In the rows, zero is written as 100.
Each path below is one point turned by a fixed rotation once a step. After each direction that follows a path, write how fast that rotation turns it, in degrees each step (0 if it stays still).
Each turn is a multiple of 5 degrees from 10 to 175, or 0.
Each row of a path follows its step; steps can be skipped.
Rotation 1:
step 0: 102 100 107  74 114 101 103 107  98 101  88 122 100  93  94  79 114  94  99 135  91  73 116  91  89  99 101  92  86  99  96 111  92  79 112  92  95 100 100  85 110 102 115
step 1:  97 100 106 105 124 104 115 122  94 100  95 106  95  92  93 117 115 114  92 120  98 101 104  86  97 121 107 100  86  83  88 104  84 113 110 101  82 112  73 117 112  91 111
step 10: 118 104 119  93 100 106 107 112  79 108 114 100  84 112  84  93 107  90  95  97  91  80 108  94  84 102  76 100 101  80  84  94  79  78 105  79 102 101 101 118 101 109 104
step 12:  94  82 116 113 114  96  93 131  81 100  95 111 116 100  81  85  93 105  99 119 102  84 115  92  83 112 102 112 106  82 107 115  96 102  87 104  92  91 101  98 111 119 110
step 22: 115  97 117  75 109 111 101 104  75 103 118 106 106 116  87  88  90  86  89 106  93 106 129  84  79 102 103  84  98 103  93 106 100  99  92 113  99  93 106 110 126  95  89
step 24:  88 109  98  86 127  92  84  98  64 105  90 103 106 108  89  85 124 101  89 129  96 105 103  90 108 110 100 100  90  92 114 110  98  91 102 108 113  93  93  98 104 103 119
step 26: 108 120 121  98 111 111 117 104  84  95 106  98 100  91  83 121 122  99  84  92  91 102 111  92 112 123  92  98  88  78  95  95  84 110  95  99  93  90  84 114 112  88 111
Speeds:
 98  91  98 103  98  96 102 104 101 102  98 110  90  96 100  97 104 100 104 100 106  94 100  97 102  93 101  98 107  99  99  98  98  98  98  99  94 106  98 109  97  99 101 -> 10
101  94 102  93  95  99  94  97  89 101 104 106  99 102  95  90  95 100 102 101  98  96  95 102 101 103  96 102 101 103 100 100 100 107  92 101  98 101 100  92 104 103 100 -> 145
102  98  90 105 102  96 101 110 100 101 105  99  99 104 100 103 101 103  98 102 104 104  99 103 104  99  99  98  97  95 102  96 102 107  96  97  98  98 110  99 107 102 108 -> 100
102 105  99  98  99 103  99 104  98  98 102  94  96  97  98  97 103 100 104  98 103  96  97 112  95 101  99 107  93  98  99 103  97 102  98  98  94  93  95 107  93  98 105 -> 45
101 102  96  94  96 108  96  98  95  95 101 107 100  94  99  98 107 101  96  99  98 107 102 104  98  97 101  97  98 107 106  97 105  96 102 105 101 101 107 107 103  95 104 -> 160
102  99  96  99 101 105 103 103  95  92 108  94  97 103 101  98  98 103 107 102  99 105  95  95 104  96 100 108 103  98 105  99  97  92 103  97  99 103  97  99 105  94  95 -> 85
Rotation 2:
step 0: 112 123  76  68  71  84  97  87  89 106  95  94 109  82 104  96  87 104 133 106  90  89  95 104  81 109  95 123  88  87 106 101  91 130 100  98 100 107 110  78  98 106 110
step 1: 111  97 117  87 112  86 110  97  95 113 100  81 111  79 113  96 102  88 116  90  66  87 110 135  76 120  80 111  90 104 102 115 111 113  98 104  86 121 106  91 120  98 113
step 5:  89  83 104  98 101  57  97  82  75 118 100  93  96  80 101 111 115 111  99  92  78  89  93 101  86  92 103 125  97 107 115 116 107 114  92  92 108 120  99 117  77 123 111
step 12:  92  77 109  81  84  84 102  92  90 113  83  76  93  82 106  85  96  94 130  78 101  92 107  94  95  78  98 102  98 107 119 104  69 101 103  87  93 119  98  93  84 125 123
step 18: 118  83  89  84  87  77  94  88  69 104  69  94  82  85  90 112 107  94 127  85 105  95 112 125 101 106  91 126 113 106 100  99  83 129 100  97 105 102 107  86  97 108  98
step 25:  94 105  96  85  85  88  78  70  64 100 101 104  76  78 105  96 106 106 115 102  89 105 123  95  92  86  83 100  86  99 100  92  93 116  99  96 123  96 120  77  80 100 122
step 28:  88 102 107  74 112  85 115 112  81 114  91  72 124  90 106 117  88  91 110 102  87 104 111 106  77  83  99  88  75  96 122 104  98 106 110  72  99  98 130  95  95 109  88
Speeds:
103 105 100 104 105 101  95 102 107 107 106 102  98  98 103 107 104  96  99  95 100  97 100 103 102 108  96  98 101 103  99 111  99  99  93 101 100 103  98 106  96  94 102 -> 115
 94 100 101 107 101  98 104  97 103  90 102 104  98  93  99 101 108 104  94 102 103  98 100  92 101 100 100 103  96 100  94 103  97 104  98 101 109 102 106  99 100 104 103 -> 40
 99  93  94 103  96  98 100  92  98 104  97 102  94  93 105  99 100 100 100  95 102 100  97 101 103  94 102 105 110  98  97  98 100  95 101 104 101  98 102 103  88  96  99 -> 55
 97  93 101 104  98  95  94 103 107  97 101  95  97  97 105  93 101  92 102 101  98 102 103 105  97  94  99  95  97  98 106 104 108  99 106  96 104 107 102 105 100 102 101 -> 160
Rotation 3:
step 1:  80  91  97  95 113 104 113 113 101 112  90  95 116 109 113  89 107  76 118 106  94  94 128  95 109 123 100 125  95 105  85  95  95 104  87  82 102  89 108  80 112 113 116
step 4:  78  99 104  91 109 111  81 111  93 112  95  80 129 104 109  86 133  86 117  89  93  80 113 110 116 101  99 108 121 110  87 101 102  96 100  84 105  98 105 119 106  94 100
step 6:  99  96 114  99 111 106 103  96 107 120 122 110  99 110  99  78  85  87 115  87 105  73  96 103 130  87  99  98  86  92  80  98 101 110  77  95 103  80  75 102 110  86  94
step 14: 102  78  89  87 105 108 110 100  76  90  81  93  96 126 113 100 124  85 102  89 100  89 102 122 115  89  96 111 122 108  78 100 117 101  92  88  82 110 112  91  99 106  90
step 15: 111  71  81  89 115 112 110  94  90 123 129 110 107 125  92  86 102  92  99 108 100  94 100 104 118 100  99 107  94 119  87 103  96 102  89  97  88  78  90 107 112 123 107
step 17:  96  93 105  94 113 114 111 135  96  83  84  94  97 110 108  97 109  97 121 102  97 100 104 104 110  90 105 109 103  97  94 115 117 116  90  64  68  81  94 100  99 111 103
step 26: 101 108 106  94 109  98 118 129  94 107  91 121  86 101 113  85 100  95  99 111  90  95  82  94 118  91  96  82  95 121  99  99 117 133  85  78  94  99  79  89  89 101  93
Speeds:
 95 105  97 104  93 107 108 104 100  98  95 108 105 101  99 106 100 101 104  95  95 101  98  98 101  98  99 103 101 100  97 100  94 100 103 108  93 106 103 107 104  98  99 -> 125
102 102 103 103 105 107  93 105 104  98 105  94 100 101  97 102  97  98 106  92  97  98 106  98 105  98  99  99 100  97 103 101 105  92 102 101  97  96  99 105  99  97 111 -> 25
105 100  98 102  98 102 105 102  99  99 103 103 105 106  94 105  92 101 104 103  97 109 108  95  99 103 103 104 101 101 100  98 103 106  97  90 103  96  93 100 101 102  99 -> 155
103  98  98 103 105  92  98 108 102 106  92 106 103  98  99 104  99  99  99  98 101 100  97  94  92  99  96  96  99 106 104  98 111 103 105 105  96 100  99  98 100 102 103 -> 10
105 103 100 101 106  96 101  98  97  94  94  97 103 101  94 102  92  97  99  91 104  99  98 104  96  98 103  96 105  97  99 100  92 100 101  94  93 102 103  97  90 101  98 -> 125
103 101 103 105 100 100 102  98 105 100 107 110  93 102  89  98  94 103  99 106 101  92  97 103 100 102 101  94 103 104  93  98  99  99 104 101 104  99 101 102  99  99 105 -> 110
 98  95 101 108  96  95  95 104 108  94  99  98 100 100 101  95  97 106 102 100 103 106  99 105  95 103 104 104  95  96  94  96 105 100  94  98  94 100 106 101 102  95  98 -> 70
 98  94  98  96  98 100  98 104 101  96 105 102 102  95  92 106 103  97  95 100 108 102  98  90 102  95  98  99  92  98  94 102  94  97  92 101 100  99  98  95 100 100 102 -> 80
Rotation 4:
step 0:  82  95 102  96 116 106  96 109 101 101  78  92 103 107 106  89  86 107  86 142 102  91 114  92 108 101 106 116 111  98  98 114 142 116 111  97  86  88 129 105  94  91  93
step 1:  85  99  84  92 103  90  96  88  87 125 118 105  66  92  84  67  92 104  94  95 108  82 117  98 106 113  94 114 100  95  92 117  95 115 100 103  74 102  94 112 105  78  78
step 5: 116 122 113 115 112 102  98  99  84 119 114 105  85  83  88  90 100 135  90 116 105  94 116 116 103  95 103  91 129  98 102 119 101 111 117  80  78 109  79 107 102  99  93
step 7:  88 115 121  99  91 112 101 107  88 108 114 104  98  97 111  74  86 132 120  97 118  83 102  90  94 100 123 124 102 100  94 105  98 130 101 118  84 101  78 114  83 104  95
step 8:  88 127 102 109 118  99  97 105  96  79  83 100 100  62 105 108  81  96  89 110  97  80 102 118 110  89 110 106 127 122  86 115 101 107 100 108  73 101 111 117  91  89 100
step 9:  95 105  98  96 102 111  92 104  93  99 105 108 110 101  90  76  87 108  97 108 120  86 104 105 104 112 110 139 124  96 112 120 117  96 116  79  83 105  96  86  98 107  59
step 27: 102 129 126 112 100 102 113 101  96 107  99  93 111  89 114  93  94 102 102  96  98  86 106  83 101 113 117 119 107 109  90  87 139 120 115 118  82  96  99 112  85 114  76
Speeds:
104 101  96 106 104 102 104  98 102 102 104 101  97  92  94  94 104  96  98 105  98  96 102 100 106  96 102 103  95 107  98  90 105  96  94  93  98 100  99 101  98  99  96 -> 95
111 102 106 105  99 104  95 102  97 104 106 105 102  98 103 104  97 102  99  97 101 101  98  97 109 102 104  93 104  94 101  98 101  99  95 101 103 100 101 110 100 105 101 -> 35
 98  97  97  94  99  90  97 101 101 104 104 102  95  91  98 104 101  92  99  95  95 101  97 103 105  97 105  97 102 100  96 101  92 101 103 102  93 105 103 100 101  94 104 -> 160
105 103 106 102 107  95 108  96 105 100 102 111 103 100 102 100 104 103  97 100  93 107 102 101  93  97 102  97  95  94 100  99 101  99 108 102 102 104  96  99  99  98  98 -> 45
 96 103 100  99 105 101  99 101 106  94  99 103  99 101 105 105 105  99  94 108 105  91 109  94 102  98 105  97 100  97  96 102  92 100 100 101 100  98 106 101  93 102  98 -> 90
Rotation 5:
step 1:  79  97 116 108 107 107  78  91  82  79 124  85  83  96 106  86  97  92 107 109 111  99 102  77 108 113 112 101  95  94 102 104 108  77 106 133 117 107 121 120  82  99  94
step 2: 103  95  92 105  96 113 105 103  77  91  58 101  94  84 108 110 103  95 117  99 106 115  98 109  94 102 108  84 103  98  88  99 129  80 112  96 134 101  96  98 108 117  75
step 10:  91  80 109  98 107 110 103 123  99 102 125  93  97 101  75  92  88  92 106  86 122 131 112 126  93 109 112 105 114 111 107 106  92 125 114  91 124 116  89 108  97  97  98
step 11:  97  81  99  94  98 101  92 116 101  98  97 104  97 111  81  99  94 119 107 118  68  99  95  84 103 109  95 126  91  92 106 109 126 125  85 115 136  97 110 111 101 117 110
step 13:  88  93  97 102  92 108  86  53  98 106 101  98 116  87  90 118 102 116 108 107  94  86  90 105 128  88 101  83 112  97  92  91  88  88 102 116 124  92  95  91 115  89  77
step 21: 107  84 108  93  90 117 110  94 104 104 112 109  84 107  90 101 108 118  82 135  92  83 126 117  84 119 119 121 111  75 100  92  95 101 109  95 105 106  92 107  86  84  87
step 24:  89  99  90  94 115  94 111  75 100  94 105 112 126 101 113 111  74  90  83  94  97  82  79 111 113  93  80 102  79 106 118  96  85 103 117  97  93  76 124 106  87  87 108
Speeds:
 98  93 100  90  95 103  95 106  99 100  99  98 101 100 101 102  98  89  97  93 103 101 104 101  96 102 101  98 108  93 100 102  98  96  97  96  95 101  95 101  95 100  98 -> 170
101  93  95 101  98 105 104  98 103  96 112  99  97  99  98 102 102 101  95 102  96 110  95 102  94  97 103  97 104 105 101 104 101 105 101 101  93  95 100  98  98 100 106 -> 70
 95  98 106 103  93 104 103 100 100 110  94 104 100  98 108 102 102 100  97  98  94 102  97  98  99  95  95 101 107  96 103  92 102 104 102 107 105  98  98 100  97  97 104 -> 170
103  95  91  98  99  91 102  97  99 102  99  94 100 101 100  94  98  98  93  97 100  96 102  96  97 101  96  99  93 100  98  98 100 100  94 101 105  97 100  94  96  92 108 -> 90
 97  98  99 103  91 103  98 100 104 106 104  91 105 103 104  95  94 103 103  96  91  97  94 103  98  99 104  95  93 103 101 103  99  96 100  98 103 105  98 107 101 103  97 -> 25
Rotation 6:
step 4:  99 126 111 105  84 106 120  85  82 105  85 111 111  85  97  87  79 109 118 102 108  99 122  95 107 110 103 100  77 103 102  91 118 114 111 122  86 101  93 103  83 112  98
step 5:  94 117 109  90 107 121 105  86  91 105  86  89 111 103  89  99  85 103 118  80 107 109 123 108  96  93  83  71  99 108  97  94  99  84  83 110 106 100  99 104  75  77  83
step 6: 105 115 125 101  89  96 123 102  74 107  98 121 109  86  90 107 104 101 126  87 120  97 114  83  85  82  92  86  80  79 100  96 100 106 114 100 107 107  89  96  85 103  96
step 9:  83  98  97 119 100  86  97  97  81  94 104 102 113  94  98  89 110  92 132  92 114  81 120  98  84  75  95  77 107  95 126  97 110 103 100 113 109 105  95  96  99  91  78
step 16:  98 100 110 105  91  88 102 108  77 111  82  87 113  78  93 100  91 104 104  97 107 113  88 110 114  80  87  90  94 127  80  99  95 104 102 117 117 101  92  88  72  75  97
step 19:  90  86 112 103  98 117  95  89  84  87  88 104 113  68 106 101  97  93  96 110 114 108  97  99 118  92  68  90  96 113 118  82 114  92  94  99 113  92  81  97  73  99  87
step 23:  92 108  99 115 110 110  98  99  80  96 109 102  95  95 121 109 111  87  95 106 108 104 105 108  91  88 106  68 107 110  96  81 123  83 120 129  94  96  66 100  98 106  90
Speeds:
100 100 106 100  97 102 100  98  96 104 102 105  99 104  98 100  91 110  96 102 103 102  92 106 100  95  96 108 102 101 103 109  99 100  96 103  94  99 100 103  94 100  96 -> 25
101  96  92  98 105  99  97  96  99  96  97  96  93  91  96 102  95  99 107  99 106 102  95  96 106  99  97 101  95 101 102 104  98 108 100 103  93 103  96  98 101 101 105 -> 120
103  93 102  97 102 101 100  99 106  99 104 100  97  97  98  99  99 105  96  98  98 104 106  99  93 107 102 103 103 103 102 103  97  97 104 107 106 106  90 108  99 103 103 -> 10
100 100 101 101  94  97 101  92 104  99  97  99  94  98  96 100  95 101 106 111 102  99 101  98  88  98 104  97 100  98 102  99 101 103  99  98 106  96 103 100  96  90 102 -> 10
102  98  99  89  99 106 101  97 103  99 102  92 102 108  97 101  99  93  95 105 103  99  98  98 105  97  97  96 101  96 108  98  95  97  94 105 104  96 100 100  96 102 101 -> 155
 99 100  97 100  98  99 106 100 102  99  89  97 107 100 104  97 106 106 106 103  98 100  99 105 100 104 102  98 104  99 113 104 103 104 102  99  97  97 101 105 102 108  99 -> 140
Rotation 7:
step 3:  84 105 100 113 109  74 100  99 102 105 123  88 138  87 100  90 121  89  97 121 103  92 116 110 106 109  88 101 126  94 115  99  94 127 124 123 112  98 106  87  87  91  94
step 11: 110 108 116  78 111  92  84 101 108 110 117  95 112  96 105  84 101 100  92  94 110 118 114  94  76  95  88  84  90 103  80 114  97 122 129  83  87 122  86  70  96  78  90
step 12: 113 108 100  88 118  93  79  83  91 123 100  80 127 112 112  89  85  90 112 115 104  95  88  94 103  76  90  78 106 110  85 102  88 120 133  81 123 105  96  99 104 100 100
step 14:  83  93  92  98 102  68  92 106 110  97  98  89 135  99 110  89 105  84  92 113 108  88 100 104 120 129  92  92 113  97 110 102  88 134 125  93  88 109  92  93  84 105  76
step 21:  80 101 105  86 104  88  98  80 105  96 139 102 131  99 111 112 137 101  78 100 113  95 106 100 102  97  79  97 106 110  86  96  98 113 117  89  99 122 105  85 110  82  95
step 22: 111 115 124  73 109  88  76 108  96 122 129  99 113  91  91  90  99 104  93 100 106  98 111 105  81  93  81  84 105 104 112 109  91 106 137  94 108 129 104 101 115  89  93
step 26: 107  76 101  80 114  84  98 100 115 100 103  95 125  98  99 103 119  89  96  92 117 107  87  84  77  91  78  99  93 105 101 122  86 118 134  96  94 107  90  67 102 103  83
Speeds:
 99 109  99  97 103  95 101 102 105 102 102 101  96  98  89 103  98 105 101  98  99 106  96 100  96 100  97 100  99 104  98 102 100  99  94 105 107 103  95  98 101 106  89 -> 160
 99 104 104 103 100 106 101  99 103  95 103 102  98 103  92 101 103 107 100 102 101  96 104 101 105 102  98 106 107  97 101  91  97  96 105 106 102 100 111  98  95  99  99 -> 25
102  96 105 102 101  97 103 101 101 102 104 100  95 102 103 111  99 102  98  98 105  93  95  96  98 100 100 104 105 104  96 104  98  94  97  93  93 106  98  92  94  98  99 -> 70
 91  91  97  97 105 102  93  95  98  96  99 101  96  98 101 103  99 101  97  99 101 105 101  98 104 106  97 102  98  88 102 101 103 104  94 100  97 101 103  94  98 105  95 -> 70
 99 101  99  97 103 103 103  97 111  98  93  99 104 104 104  96 105 111 102 107 104  97 104  98 107 103 102 100  98 103  96 105 103 100  97  97  98 106  95 101 104 103 101 -> 155
109  91  91  96  97  98 102 109 101 104 103 107 100 105  97  95 100 100  94 100  98  96 100  97 104 102  98 103 103 100 104  96 106  98 101  94 103 101 100 102 100 104  96 -> 40
107  98 101  97 102  97 103  98  96 102 104 106 100 100 104  93 106 103 106  99 100 107 108  95  94 102 107 102 100  97 105 104  96  93 101 108  97  99  98  94  98 102 100 -> 170
Rotation 8:
step 7: 108  86  86 113 112  88 109 106  98 110 104  75  91  96 128  76 119 131 112 115 107  86  87 107  93  81 105  95  85 100  85  97  92 109 100 109  97  88  97 108 101  98 106
step 9: 128  92  91 114 102  90 104  95 100 104 109 105  84 109 113  88 108 100 110 112 110 110  94  80  75  87 113 112  87 114  92 111 106  96 137  89 108  98 113  99 122  97 102
step 12: 106  98 103 105  83  82  97 105 129 103  88  94 104 109 121  99  90 103  97  92 102 115  84 100  94  97  96  98  99 114  90 118 129 103 108  98 136  85 104 121 116 108  96
step 13:  89  81  88 106  91  90 101 116  98  73  98  77 107  85 100  77  87 106 102 107  93  83  72  98 103 100 100  99 105  97 103 114 114  94  97 107 126  82 108 122 102  85 101
step 15:  98  93 110 105  92 101 108 127 106 103 106 104 107 107 125  94  91  94 113 117 104  85  64 102  77  91 110 114  68 104  90 103 100  97  93 107 112 106 113 119  98 102  99
step 19: 110  87  79 107 111  89 112  90 100  85 106  95  81  85 110  99 105 105  87 114 114 109  94  96  95 108 115  92  99  97 106 100 105 100 123  79 125  94 112 108 137  88 103
step 22: 104 107  92 102  89  83 104 129 107  93  97  71  94  90 121  93 100 118 108  94 110  95  80 106 102 109  99  78  99  99 100 119 120 107 101 111 110  92  99 124 123 101 105
Speeds:
 99  93  95 109 103 100  90  94 104 101  98 101 107  98 107  99  99  98 101 100 101  96 103 101 101 102 105  95 104  92  95 102 102 100  98 100 105 101  91  97  99 102 101 -> 65
100 109 101 105  97  97 100 107  96  93  99 106 101  99 103 101  99  98 101 103  99  99 103 102  93 101 110  99 104  99  99  96  95  97 101 102 104 105 107  90 101  98  96 -> 70
101  94 103 103  97  93 101 107  97 108 100 101 103  95  98 100  99 101 101 102 103  99  99 101  94 102  98 102  91  93 100 105  92 106  95 107  98  98 100  96  93  98 103 -> 40
 91 104  99 100  98 105  91 113 102 100 100  95  98 107  99  97 103 104  97 100 102  99  98 102 100 104  97 106 100  95 104 101 109  96  95 103 103  98  98  98  99 101  99 -> 40
105  97  90  96  99 103  98 102 102  98 105 100 104  97  88 105  95  97 105 102 101  94 108 101 100 100 102  99  97  96 108 101 105 101 104  98  99  97 102  96 103  95 101 -> 140
Rotation 9:
step 7: 106 116 108  82 108  78 102  98  98  97 126  95 112 124  90 107 116  93 104  90 124  99  92 108  96  78  94  79  86  90 115 109  94  97 140  96 120 111 126  83 103 110 104
step 14: 115 103  90  93  79 111 121 102 121 116  85  99 101 112  97  92 104 114  85  86 102 110  83  97  94  79  85  80 141 112 115 108 111 120 127 105 107 102  95 101  86 118 112
step 17:  96 108 122 100 113 102 129  90 106 109  88 110 110 107  86  97 102  86 105 105 119  78 102  97 117  72 112  87 118 115  96 116 113 101 133  88 119  92  91  84  74 104 112
step 20:  81  95  92  95 108 100 131 126  85 112 100  93 118 115  76  97  91  68  87 101 102  93 100 103  94  91  77  89  90 104  99  98 104 111 135  92 120 125 108  88  94 109 104
step 22: 102 111  98  89 106 110  78  94  91  69  92 115  91 120 119 107  99  85  75 100  61  90 106 102  92  98  99 111 100  94  98  96  71  92 109 107  91 121  80 117 120 102 114
step 23:  85 112  83  93 115 105  99 118 111 106  98 121 124 122  94 123  94 118  92  92  96  76 117 102 112 111  82  84 102 113 103 116 121 117 118 106 113 122  88  91 107  94 120
step 28: 102 111  95  84 111  88  90  90 100 103  76  97  69  85  98 107 128  92  88  92  96 106  94 105  75 102  70 116  97  91  91 100  69  83  86 116 114  83 119 111 111 106 112
Speeds:
100 103  93  95 103 101  98  92  98  98 106  98 103  92  94 104 104  99  98 111  92 104 101 101 104 106 101  96  99  94  96  99  99 103 101 100  96 102  95 104 101  99 102 -> 110
 93  98 101 102  99  98 104 104  97 100 102 103 102  94  98 103 105  96 106 101 102 100 103 103 105  99  96  98  95 103 102 101  86 104  98  93 101 100 110 102  95 101  96 -> 85
108 104 100  99  98  96 108  99  95  95  99  93 113 103 106 105  96  98 100  99 103  98 102  98 104 104  93  98 101  98  98 105 105 103 101  97 105  98 102  98  98  99  97 -> 110
104 102  97 101  96  97  93  95  93  95 101 102  94 100 101  96 104  97  98  97 103 102 108  93 104  93  96  98  93  95 105 102 101 102  97 101  94  98 101  93 104 100  98 -> 120
103 102  97 100 102  91  95 106 101  98  98 105  98  96 103 105  94 102  90  99  93  98  98 100 103 103 102 104  97 105  96  99 100  94 102  90  95 101 103  97 102  99  95 -> 110
 92 102  95  94  94  98  97  95 102  97  99  95 108 103  97 103  97 101  97  96 102  96 109 103  93  94 107 104 101  99  99 101  96  95  96  99  99  97 103 104 105 103  98 -> 115
